One vector is turned by the same rotation once a step. Each row is the vector after some number of steps, and that number follows the row.
The counts run from 0 to 506.
7 -172 66 43 -75 86 157 291 -220 -205 193 93 234 -212 -51 214 -144 -100 42 -344 118 46 -111 145 101 -127 -194 32 -254 -93 -119 232 85 21 131 30 26 -130 -49 -11 139
149
-38 23 -64 -106 172 -215 204 243 105 -122 -51 204 189 -26 -294 75 -84 22 -45 84 -134 83 76 90 69 121 -353 55 -107 97 -75 43 -156 -47 -288 30 -22 24 130 -146 -267
71
62 58 19 -236 -32 185 51 -75 -261 -19 -127 -19 -100 165 -299 -56 93 -105 -121 175 152 90 -68 94 -135 -34 -7 316 -43 134 187 -149 -194 162 -228 -102 37 -183 160 -92 25
334
-60 -35 24 -88 136 -76 103 77 -215 79 38 -61 118 174 -267 103 -121 -104 78 306 -79 -132 62 114 5 99 -277 88 194 -182 168 -257 -185 81 -227 -20 -20 183 143 -325 -22
318
132 -54 290 107 35 208 -125 99 -277 10 160 107 149 183 -176 282 191 -117 234 -10 124 -54 -174 202 37 135 -161 66 -18 -100 110 -128 -47 54 -23 7 -141 -45 84 -185 230
393
33 -116 -55 -130 -309 28 -41 127 -124 -181 86 402 -78 -1 -222 197 -55 225 0 111 139 111 -302 181 69 -98 62 -33 -122 98 -159 -97 -127 -46 -171 -170 -182 74 54 -67 218
96
249 -31 117 20 -91 -109 77 128 -52 -52 111 352 -9 68 -198 56 -186 217 200 80 265 173 -130 227 -133 -79 12 98 -91 21 -155 -140 -34 29 -105 41 -138 49 -215 -119 172
6
317 -15 -2 -103 -54 -25 -45 4 -158 -67 -142 117 100 30 -194 156 110 -206 97 149 180 264 -87 129 -183 119 -29 303 -24 -2 -100 80 -259 -24 -68 -305 -39 -304 191 61 -81
245
-136 -5 -25 -192 103 -36 431 198 -308 -108 27 107 16 -60 -103 -69 -325 54 52 -56 -12 -130 34 -92 -108 -240 -131 91 -160 -27 -109 -34 112 5 -57 -17 -100 86 -26 -292 159
415
-51 -13 -172 -142 104 -215 -40 162 -158 -33 29 -74 187 75 -251 90 174 -148 112 201 -44 6 -290 230 -106 86 -37 26 -5 -315 58 -365 46 -10 -24 -91 205 21 -97 -252 114
279
-167 -74 40 71 -30 48 266 89 -286 -157 24 346 -47 121 -182 165 124 79 -97 66 24 145 -12 131 -16 -104 -84 -222 -18 94 126 -74 224 95 -131 278 -74 -177 -55 22 300
44
-131 -94 -25 68 -112 256 135 -25 -283 -199 148 -55 -32 -223 -267 39 12 82 -106 -313 33 -39 -163 192 -16 -24 -275 86 -144 -176 40 128 -134 273 -178 -56 129 43 -62 -39 153
481
-220 30 -183 -229 19 -269 117 109 66 74 -82 356 187 -182 -200 26 -112 -8 24 76 -172 128 -66 87 69 -30 -258 36 -220 -6 -171 -51 -71 -372 -105 32 -76 -107 -84 18 24
172
-121 39 -207 -186 141 -280 229 270 -38 16 -72 133 63 -170 -246 -143 70 -59 -104 101 -32 164 -136 278 -65 54 -140 -79 -162 -57 -243 40 113 -181 -44 41 164 -213 -138 -49 70
32
-48 -24 -207 -13 28 90 196 14 -480 107 120 95 -82 -230 -221 73 146 -62 -188 22 -111 138 74 183 33 -89 -207 14 208 -132 47 -32 41 39 -75 -225 118 -228 138 104 11
383
-137 46 -145 -186 103 -197 447 234 -216 -21 2 169 -25 -130 -227 -40 -114 -32 -48 -65 -80 31 10 156 -54 80 -91 -33 -98 3 -232 103 -82 -49 15 106 24 -147 -383 -106 4
223
-22 59 144 -313 -133 130 221 -31 -173 46 136 88 56 123 -49 225 18 -186 -44 -147 210 118 -160 -129 -135 -197 -169 -57 109 181 68 -41 -81 215 75 192 -116 -198 73 302 136
448
12 -30 -153 -298 -40 12 175 -48 -274 64 58 -21 -101 8 -207 -41 103 -21 -234 150 84 111 62 37 -121 -165 -95 289 49 32 339 -195 -106 281 -222 -46 158 -114 86 33 23
333
30 -84 78 -167 219 91 174 -153 -140 47 34 258 -49 -82 -79 139 88 49 52 140 165 81 -216 267 130 125 -76 52 -296 146 -49 70 -151 74 155 66 235 63 -17 58 423
389
-233 -38 169 0 -43 240 125 -169 -273 67 -86 253 -81 68 -207 56 237 43 -21 -90 -86 129 36 149 -109 128 -213 -58 -125 111 184 68 -245 93 -245 177 -81 -203 -44 73 245
234
-58 113 36 -177 55 1 249 26 19 -109 18 -90 289 -14 -111 396 -5 -211 -59 -59 -104 -67 -70 -109 48 21 -317 96 148 -103 -90 169 -83 107 133 194 242 -97 10 -196 76
456
47 -112 -73 -75 -7 -163 130 299 -203 165 231 145 -3 21 -222 160 -305 -165 -14 116 101 19 -91 -2 32 -63 -115 108 164 -210 80 -362 -32 13 11 107 -165 16 -231 4 -149
64
390 13 15 -224 -37 113 -71 41 130 -146 165 43 209 53 -261 307 -85 117 33 86 126 125 -338 -11 4 -53 -101 267 -52 15 -54 -185 -53 132 0 18 -33 132 19 -390 37
353
70 -44 -111 -231 -109 15 -54 28 -361 138 55 187 -68 22 -107 184 26 -174 154 3 204 134 -290 143 -53 20 165 213 -180 19 101 -220 -248 41 116 -211 -94 -60 -108 130 37
486
-131 124 195 -144 61 -275 303 166 -55 65 -14 155 133 167 -116 -28 -149 -125 234 -47 112 26 -67 27 -215 29 -204 -2 -194 -11 -164 -10 -92 -135 -12 258 -167 -125 -264 14 197
413
270 52 -236 -234 -61 -273 108 135 -173 71 49 167 124 -61 -123 111 -187 -91 145 151 31 103 -157 4 -160 -149 -112 117 182 -220 -198 -212 -55 -73 -48 -336 -1 43 140 -3 -137
14
1 -80 31 -86 -37 209 192 34 29 -211 12 76 130 -150 -316 125 74 143 -322 16 72 144 -99 108 145 -94 -345 -21 -59 259 -133 166 72 21 -113 -26 68 -148 311 -55 152
441
-24 -45 52 -36 98 -156 213 67 -164 66 57 -114 70 1 -30 267 -39 -349 -85 200 257 -159 -171 214 47 -9 -64 121 96 -219 -92 29 -66 44 176 14 250 -227 25 42 280
50
54 110 -61 -317 66 -6 211 14 15 -86 -4 -143 194 36 -142 310 -132 -224 1 51 89 -136 -266 -96 -6 12 -61 191 -79 -106 -174 129 -43 77 270 46 105 -11 -50 -310 135
455
140 -207 -48 31 -160 -117 108 -99 37 -147 -111 230 99 -125 -171 246 -125 127 116 99 98 297 55 309 -117 -43 -112 201 -151 -164 -220 74 -194 -10 -32 -10 197 -136 -140 53 97
247
-29 -132 -130 -34 -165 -140 -152 197 -24 -121 1 -48 137 92 -251 155 113 7 -3 228 13 28 -89 339 41 111 -115 139 56 -235 34 -240 -250 95 -169 -208 155 12 46 -270 65
88
98 -168 212 144 11 -58 -51 315 -173 24 286 166 227 106 -165 280 184 -140 198 -39 93 154 -22 276 142 98 -153 12 55 -106 90 -222 -33 5 42 61 -71 -99 -48 35 99
394
-159 112 10 -192 -59 182 96 -348 -132 95 -238 -56 -27 81 -301 -29 -12 -55 60 55 -46 -16 -36 35 -293 -9 -237 59 -161 -29 45 -13 -196 -27 -224 -110 5 -110 199 54 240
424
-107 -182 68 -115 -154 123 163 243 -82 -228 126 -49 194 -10 -211 113 59 89 -111 -298 111 173 -5 158 26 -164 -257 75 -221 103 -88 156 -52 186 -29 12 117 -102 18 -167 185
340
82 80 -220 -174 -117 -26 137 -178 3 39 -92 51 -56 -66 -268 133 -341 -28 135 -72 60 69 -315 88 -379 117 -131 -86 -22 -149 -99 -2 -188 204 -72 97 -63 89 -113 147 -173
462
-42 -52 -177 2 -37 31 24 361 -226 -92 158 -42 143 -223 -294 21 45 -104 34 -328 -84 79 -252 222 -92 115 -145 -100 -219 -185 -73 5 74 -19 38 -63 35 -153 -242 -165 -52
379
4 -11 35 -5 -34 13 74 150 -283 -121 156 335 -271 33 -281 -73 58 176 47 27 144 68 -193 287 -13 54 59 22 -95 160 97 -150 -176 72 -299 -122 -231 53 -88 -106 125
236
-137 33 -22 -144 -71 -6 227 115 -259 238 289 -123 114 -6 -156 -73 -109 65 84 -102 -59 23 -19 84 -183 -124 -289 -142 37 -278 0 -304 39 -8 -21 173 65 108 -245 -62 266
25
-37 -171 -303 -97 -177 -178 195 -53 -46 -193 -208 50 82 15 -223 177 -108 -11 -144 188 112 246 26 217 -176 -97 -78 -9 -128 -201 -107 59 -1 -5 10 62 278 -221 -89 -49 232
438
-259 25 -189 47 -157 -156 -143 165 -22 -88 216 71 -25 -171 -267 64 87 -75 -127 -110 44 -82 -331 107 -79 -6 -118 269 -146 -280 100 -215 -60 -15 -224 -36 62 -44 -247 -48 5
329
17 196 65 -161 111 37 45 -82 203 151 154 -42 131 -86 -200 219 -90 -157 78 -116 20 -76 -449 -12 -19 196 -291 154 -59 -69 -87 -49 -264 20 16 218 19 87 -187 14 40
214
